The rows below fall into families. The same turns and mirrors carry the whole set onto itself and the rows of a family onto each other. For each named row, which other rows are in its family? Write them in the order they are listed.
These 32 rows form 4 families of 8 rows each.
k859: [  2.4  18.4  21.9  -3.1 -11.6 -14.0  11.3 -17.6 -22.4  -4.3 -40.4  -7.6]
k817: [ -0.7  15.3  34.0 -14.1   3.0 -17.8  37.8   1.9  -0.1  10.2 -27.2   2.8]
k856: [  5.5  24.3  19.7 -20.7  -1.2  -8.0  41.0  16.6   8.8   4.2 -28.9  17.4]
k531: [  1.6   6.1  32.1 -13.2 -13.9  13.5  24.8   8.3  -0.3  -1.4 -47.4   4.9]
k416: [  1.0  10.7  31.4 -14.5  -2.3  -9.7  39.7   6.9   3.6   0.8 -41.1   7.2]
k943: [ -6.7  28.5  13.9 -18.7 -21.1  -0.1  24.0 -16.8  -3.6  -0.5 -49.7  -9.3]
k902: [  1.6   7.5  30.7 -15.0   1.0 -23.3  35.9  13.4  -9.1  -6.4 -26.3  19.8]
k805: [ -3.5  28.9  15.3 -15.2  -9.4 -16.1  33.6 -13.8  -6.4 -13.5 -46.3   1.5]
k947: [-33.7   1.5   3.1 -16.0 -25.3  -5.7   8.1   6.2  16.5  -7.8   5.4  33.5]
k850: [ -1.5  16.6  35.6 -13.7  -4.1  -0.5  32.8  -0.5   4.1  13.2 -36.9  -2.6]
k463: [-17.1   5.6 -14.9 -36.0 -20.4  -9.2 -12.2  -2.8   6.9  12.7  -9.2  35.8]
k235: [-17.8   4.4  -3.1 -35.4 -23.9 -25.3 -17.0   0.5  12.2  11.0  -8.3  35.9]
k8: [-30.6   3.2   4.9  -8.5 -42.3  10.5 -14.1  -9.7   2.9   2.2 -13.9  22.8]
k21: [ -8.2  41.3  10.2  -3.0 -10.8 -12.9  38.7  -7.9  -0.5 -14.1 -27.5   9.0]
k445: [  1.5  25.7  18.7 -16.0 -10.5 -17.2  30.3 -15.5 -10.5 -13.7 -46.7  -3.0]
k848: [ 11.7   3.7  31.2 -17.8  -1.6  -6.8  15.3   5.3 -11.2  13.6 -41.1  -0.2]
k903: [-31.4  -0.5  -1.7  -9.0 -26.9  -2.3  -6.1  -7.2   0.5  -0.5   4.4  34.5]
k578: [-15.2  -5.6  -6.5 -38.4 -22.8 -14.9 -24.9 -10.2  -3.2   7.1 -23.2  12.7]
k970: [ -6.1  29.4  12.7 -19.3  -4.2 -36.2  33.3 -12.5 -14.4  -5.6 -31.1   6.2]
k296: [-17.8   6.7  -1.5 -34.4 -30.9  -8.3 -22.4  -2.4  16.6  13.3 -20.1  30.3]
k659: [-29.6  -6.5  -2.3 -15.7 -14.8  -7.8  -6.9  -6.7  -1.0  -6.9  10.2  26.2]
k85: [  6.7  29.3  14.9 -11.7  -3.7 -22.6  25.4  -5.5 -11.3 -20.3 -38.8   7.4]
k921: [  3.9   6.3  37.3 -16.5  -4.3  -9.7  34.2   4.2  -2.8   1.4 -42.6   5.0]
k436: [-16.8   0.2 -12.9 -42.0  -6.1 -23.6  -1.7   3.0  -3.4   7.3  -1.3  32.0]
k857: [-28.0  -5.9   0.2 -10.5 -27.9  -1.9 -11.7 -11.3  -2.8   0.8   3.4  29.1]
k251: [-31.3   2.0   3.6  -9.0 -23.1 -27.6  -1.8  -5.4  -6.1  -3.6   5.6  37.9]
k412: [-24.5  16.0 -17.3 -40.8 -21.5 -14.7   2.1   0.3  15.8  -2.9  -9.3  27.6]
k570: [-17.3   0.3  -9.5 -40.5 -24.4  11.0 -13.0  -2.7   6.4  12.4 -21.7  17.8]
k130: [-30.8  -5.6  -3.4 -15.8 -20.6   9.3  -9.5  -8.1   2.9  -6.3   1.8  18.3]
k752: [  6.3  30.4  16.7 -11.1 -10.3  -4.3  21.2  -7.8  -6.6 -17.5 -49.5   1.6]
k899: [-24.9 -19.3  14.2 -11.4 -26.8  -4.7 -18.8  -5.3  -4.7   1.9  -8.1  15.4]
k192: [-13.5   1.6 -10.9 -36.9 -20.5 -10.2 -18.1  -4.2   3.7  15.2  -9.7  32.4]

Which other rows belong to the same family as k436? k531, k943, k902, k8, k970, k251, k570
Which other rows belong to the same family as k856? k859, k947, k21, k848, k578, k412, k899

The rows below fall into families. The same turns and mirrors carry the whole set onto itself and the rows of a family onto each other. For each named row, which other rows are in its family? Write them in the order they are listed.
These 39 rows form 13 families of 3 rows each.
k700: [  0.3  11.4   3.5  -4.7 -13.8   3.2 -15.7  18.3  27.1   1.7   6.4  -1.9
 -24.4   3.8  12.1 -15.0 -16.0   1.3  19.5  46.5  15.3  18.8 -28.0  -6.8
   7.2  19.8  22.0  -7.9  -4.2  -5.5]
k528: [  6.3  -3.2   1.6  -4.2  -8.9  12.8  33.0 -36.4   8.6  -1.9   1.0 -14.5
  10.6  14.1  -8.4  -1.4  24.3 -17.4  25.1  -7.3  10.4 -16.8  -2.1  -6.4
  15.8 -12.0  21.9 -15.9  -0.2   3.1]
k452: [  5.3  13.0  -3.2  15.7  18.5 -16.7  -2.3  -5.1  18.0 -21.7  -6.8 -15.4
   7.5 -15.6  -3.2  15.8 -46.5  -7.2   8.0  10.9 -24.8   1.3  -6.2   9.8
 -13.4  -6.3 -17.2   2.6  13.4 -17.1]
k422: [ -2.7  20.7   2.6   7.5  -3.3  -9.3   0.9   5.9   9.8 -12.6  12.0 -18.0
  15.5 -22.3 -16.8  17.4 -34.5   0.4  -5.6  -4.3 -20.4   4.8   3.8   5.1
  -7.0   9.0 -27.7 -10.9  -2.3   3.1]
k768: [ -3.7   4.5  16.7 -19.9   8.0   1.6  -5.1  -6.7  21.8 -14.1  -2.9 -17.9
 -21.0   7.9  -2.5   6.8 -10.3 -15.0  10.2  45.6  18.0  26.5 -24.2 -16.1
   9.2   7.8   1.0  18.9   8.1  -1.8]
k650: [  9.6  30.9   6.0  14.5  -3.7  -7.5   6.6  11.0  11.0  -5.8  -1.2  -1.4
  12.8 -17.0  14.7   4.7 -40.4  11.0   6.7   7.6 -44.7   8.8 -15.7   5.6
  -0.6  -5.9 -21.3  -4.8   1.5  -2.9]
k735: [ -1.0  12.9  23.2 -17.4   7.8   7.1 -23.1   2.7  34.5   4.4   2.5 -20.7
 -11.0  20.0   8.2 -11.9  -5.0  -8.7  18.2  34.8  21.3  18.4 -13.7 -26.0
   3.3  19.0   5.1  12.5   1.3 -15.0]
k414: [ -2.0  18.0   1.0  11.3   8.7  -4.3  14.9  -6.0   3.6 -15.8   4.7 -20.4
  12.8 -20.4  -4.0  29.9 -31.8 -12.7  -1.5  -7.2 -34.3  -0.8  -2.0   0.2
  -0.5   4.9 -23.6  -5.3   5.5  -4.8]
k962: [ 21.8  20.5   2.9  10.9 -22.0  10.0  25.8 -23.9   9.9   9.6   2.7  -2.1
  12.2   8.5  21.0 -18.0  15.2   0.1  28.2  -9.3  -4.0 -20.7  -7.7  -9.0
  11.8 -19.6  15.7 -27.3 -11.1   2.7]
k253: [-16.0  12.0   8.8 -13.1   5.3  12.6  -1.2   3.1  19.1   7.5   4.7  -7.9
 -12.1  19.8  23.8  -3.5  -1.3 -13.4  17.0  41.2  27.7  28.0 -22.0  -5.2
  -9.2 -10.6  10.4  17.9  18.4 -17.5]
k575: [ 11.5   6.0   7.3  -4.0   8.8  -3.9 -14.1 -22.2  29.1 -14.1  -9.1 -16.0
 -22.7  13.1   8.7  -8.5  -7.3 -18.8  18.7  43.7  34.7   7.5 -19.0 -15.7
  -0.4  -5.9  13.3   9.9   7.1 -13.2]
k792: [ 19.4  -8.5  -8.0  -9.1 -18.6  12.2  24.3  -8.0  15.6  13.6  -4.9  -1.2
  27.5  14.4 -10.3 -11.9  24.0  -6.0  17.1  -5.4  -6.5  -3.3  -4.2  -6.5
  -4.0   3.9  33.6 -29.2  -6.0  -2.6]
k479: [  7.6   2.3   1.0  -0.9 -20.9   7.0  21.6 -24.6  10.2   1.1  10.6 -13.9
  16.4   7.3 -19.3  -9.5  20.4  -6.1  17.2 -12.2  18.7 -15.5   6.3  -0.3
   8.3  -7.0  12.6 -27.2 -10.1  11.9]
k901: [  0.1  27.2   9.1 -10.4  -0.2  16.4 -22.0  -1.4  24.6 -22.5 -11.5   0.4
  -5.8  17.5  22.5  -5.7 -18.4 -15.3  16.5  36.2  14.6  29.1 -30.1 -16.4
  -1.1  -9.0   8.7  15.1  11.8 -11.1]
k571: [ 12.9   3.4   3.7 -15.6  -9.2   3.1 -11.6  15.4  21.7   6.1  -4.5  -3.5
  -9.6   8.3   4.4  -3.5   0.4 -11.6  -3.9  46.0  12.4  33.6 -26.0 -23.1
  -4.7  23.3  13.7  -2.7  -0.9  -3.9]
k775: [ -4.7  10.7   8.0  -7.0  17.8   7.5 -11.5   0.9  16.8  15.8 -10.4 -21.3
 -36.0  13.2  17.3 -11.4  -4.9 -17.4   3.4  38.4   8.3  16.8 -30.4 -24.2
  -7.1   2.9   5.0  11.6   7.1  -4.4]
k846: [  1.2  -5.7  -7.3   6.1   3.0  12.2  30.1 -20.6   3.0  29.7 -11.1 -11.8
  -0.9  17.0   0.9 -19.3  21.6 -11.8  19.7  -8.8  -7.4 -14.6 -16.3  -1.6
  -0.6 -20.3  23.3 -16.6   7.9   4.5]
k157: [  8.9   3.6  -4.4   9.3 -17.5  13.7  35.4 -29.3  20.9  23.9  -7.1 -14.1
  17.4   4.4   4.2 -14.1  12.1 -19.3  16.0 -21.3   5.6  -8.8  -8.4   8.5
  14.5 -17.6  11.1 -23.1   1.7   3.8]
k225: [ 14.0  19.0  -4.3   4.4  -0.1   0.4   0.0  13.9  13.6  -1.9   1.8 -12.4
  21.6 -15.4   2.1  17.1 -25.0  -6.6  -8.1  -3.2 -38.6   6.8   0.7 -15.3
 -21.4  25.1  -7.7 -20.9  -6.9 -15.2]
k378: [ -8.1   8.7  -4.1   2.5  -3.3  20.0  31.6 -18.1   9.0  14.7   9.0  -8.8
  22.1  18.2  16.0  -4.9  16.0 -12.7  29.7 -14.5   5.1 -11.1   1.9   7.4
  -9.5 -27.6  21.6 -13.9  10.1 -16.3]
k869: [ -4.3  14.7   4.5  11.8   7.8  -7.3   4.9  16.8  14.0   5.5   3.3 -11.5
  26.0  -9.7  -7.8  11.3 -34.2   4.0   6.0  -4.2 -39.5  11.6  -2.8  10.9
  -2.0   8.8 -22.0  -0.5  10.7  -9.8]
k880: [ 10.7  19.6  23.5 -20.5  -2.8   7.1 -12.0  -1.3  33.3  -6.6  -5.0  -6.9
 -16.5  15.8  18.5 -20.8 -10.8   5.7  28.1  42.7   7.2  18.8 -26.9 -18.3
   5.8  -2.7  13.0  11.3  -4.4  -6.0]
k944: [ 16.6  -1.3 -12.8  23.6  -6.8  -5.9  28.1 -35.6   6.6  -1.1  -5.8  -5.4
  14.0   3.3   0.4  -4.3   7.1 -17.4  21.4  -7.3   7.7 -22.2  -3.2   8.2
   4.4 -27.4  14.5 -22.3   8.4  -3.7]
k95: [ 12.1  19.4  -1.0  17.5   4.8  -6.6   9.8  -2.6   4.7   1.9  -4.5 -16.0
   5.6 -33.0   7.4  25.3 -29.2  -1.6   8.8  -3.0 -33.7   4.7  14.0   7.0
 -12.9  -3.9 -14.5 -11.7  13.8 -12.7]
k408: [-15.3  31.1   0.3  14.6  11.6   4.6   6.9   9.8   8.0   1.1  11.8 -13.1
  13.6  -9.7  24.9  22.4 -33.2 -10.5   2.9   0.1 -22.4  10.4  -0.8   3.1
 -23.2  -8.2 -19.2   0.8  13.7 -24.7]
k381: [  3.0  22.2 -10.3  11.6  11.1   0.8   5.2   1.7   9.8  -0.9   0.8 -15.7
  16.4  -6.0  -2.1   7.3 -44.2  -7.2   7.2 -16.3 -30.2  17.6  -6.7  18.3
 -15.4  18.3 -16.4 -21.4  -5.8 -12.1]
k252: [  7.5   4.2  -7.8   6.6 -24.3  11.5  18.9  -6.0  18.8   9.5   8.3   0.4
   7.6   7.1   1.5 -19.6   6.8   5.5  36.5  -3.4  -2.1 -17.5  -8.1   6.2
   9.0   2.6  38.3 -37.4  -9.3  -1.4]
k415: [ -2.9   7.1  17.0 -23.0  -5.2   0.6 -16.1   0.2  26.8 -11.1   6.1 -18.6
 -15.4   7.5 -13.3  -6.8  -6.3  -5.3   8.4  39.1  30.2  23.5 -13.3 -11.7
   3.4  11.4   1.1   8.6  -3.8   5.8]
k867: [  8.7  18.1  -6.7   6.2 -17.9  22.8  16.4 -26.4   9.8  -8.9  -8.7   7.7
  22.8  20.6  16.9 -13.4  13.9 -16.6  27.4  -8.7  10.2  -7.1 -14.2  -3.8
   7.7 -28.4  25.7 -16.7   6.4  -1.6]
k70: [ 10.3   5.9  14.2 -15.1   6.0  -0.4 -13.2  -2.2  23.2   1.7 -11.6 -15.3
 -28.5  -5.4  10.1   3.7 -12.1  -4.3  17.2  50.2  15.4  32.8  -8.6  -9.8
  -3.9   1.8   9.8  14.7  16.1 -11.4]
k7: [  9.4   6.3  -0.7  18.1 -17.9   7.8  25.0 -16.4   4.6  26.6   7.1  -5.7
  19.6  14.2   4.9 -12.0  27.9 -13.8  16.0 -12.8  13.2 -12.4  -2.0  -6.7
  17.3  -4.1  10.0 -24.6   1.6   2.0]
k374: [ -1.2  19.9   4.9   6.1   8.3   1.1   5.9   1.6  30.0   2.9  -7.0 -24.2
  13.9 -19.4   3.4   9.7 -47.7  -9.8  -0.7  -8.0 -34.8  13.7  -9.9  11.2
  -6.5   3.1 -25.2  -0.6   6.9 -10.8]
k187: [ 11.9   3.6 -14.7   6.4 -11.8  12.6  25.8 -25.2   6.0  16.9  -0.7  -5.9
  10.7  21.7   0.1 -19.4  12.8 -16.4  24.5 -14.4  18.1   4.2 -12.9  12.4
   4.5   0.7  22.3 -34.3  -8.8   1.1]
k626: [  1.5  27.9  -5.6  18.5  -6.6  -0.4  -3.7  18.6  17.4  -3.8  12.7  -8.5
   3.6 -21.2   9.3   6.7 -40.3   6.5  11.6   1.7 -34.1  -4.6  -5.2   2.4
  -6.5  20.8   0.0 -27.0  -8.7 -12.7]
k489: [ -5.6  17.5  -1.2  11.2  26.2   2.5   5.6   3.1   9.1   9.7  -7.0 -25.5
   0.2  -8.8   5.0   6.9 -32.5  -6.6   2.7 -10.7 -48.6  -6.3  -8.2  -4.0
 -21.5  -0.8 -13.1  -6.5   6.4 -10.4]
k560: [  1.6  12.0  17.1 -16.3  -0.6  12.7 -10.5 -12.3  42.6   8.6  -9.9 -25.0
 -21.4  10.6  14.6 -14.6 -10.9 -21.9  10.6  32.6  27.6  24.5 -25.5 -15.5
   7.9   4.8   5.9  11.8   2.1  -7.3]
k392: [  3.7  16.4   3.7 -12.1   7.6   9.1 -17.2  -2.8  23.8   1.2  -2.1 -16.7
 -21.0  18.4  10.0 -12.6 -21.1 -16.6  12.8  32.5  27.0  39.4 -26.3  -7.3
  -5.8  24.6   5.3  -1.7  -7.6 -11.3]
k4: [ 20.6  -1.2  -0.7   0.4 -10.7   9.8  25.2 -32.7  10.4  15.6  -7.8 -11.9
   0.3   0.9   5.0  -4.2  25.0  -6.7  34.3  -1.8  11.9  -8.9  12.1  -1.8
   2.8 -18.4  30.4 -20.0   8.2  -5.0]
k967: [  0.9  35.1  -6.8  16.5   0.5   9.7   0.8   0.0   9.0 -22.6  -6.4   1.4
  27.4  -7.8  16.1  13.6 -38.4  -9.2   7.3 -11.1 -34.6   7.1 -12.5   3.7
  -9.0 -15.3 -11.9  -5.6  11.5 -11.7]

Which other rows belong to the same family as k768? k528, k414
Which other rows belong to the same family as k422? k479, k415
Which other rows belong to the same family as k157? k374, k560
Which other rows belong to the same family as k700? k252, k626
Which other rows belong to the same family as k225? k792, k571
Which other rows belong to the same family as k867? k901, k967
Which other rows belong to the same family as k575? k452, k944
Which other rows belong to the same family as k253? k378, k408
Which other rows belong to the same family as k70? k95, k4
Which other rows belong to the same family as k869? k735, k7

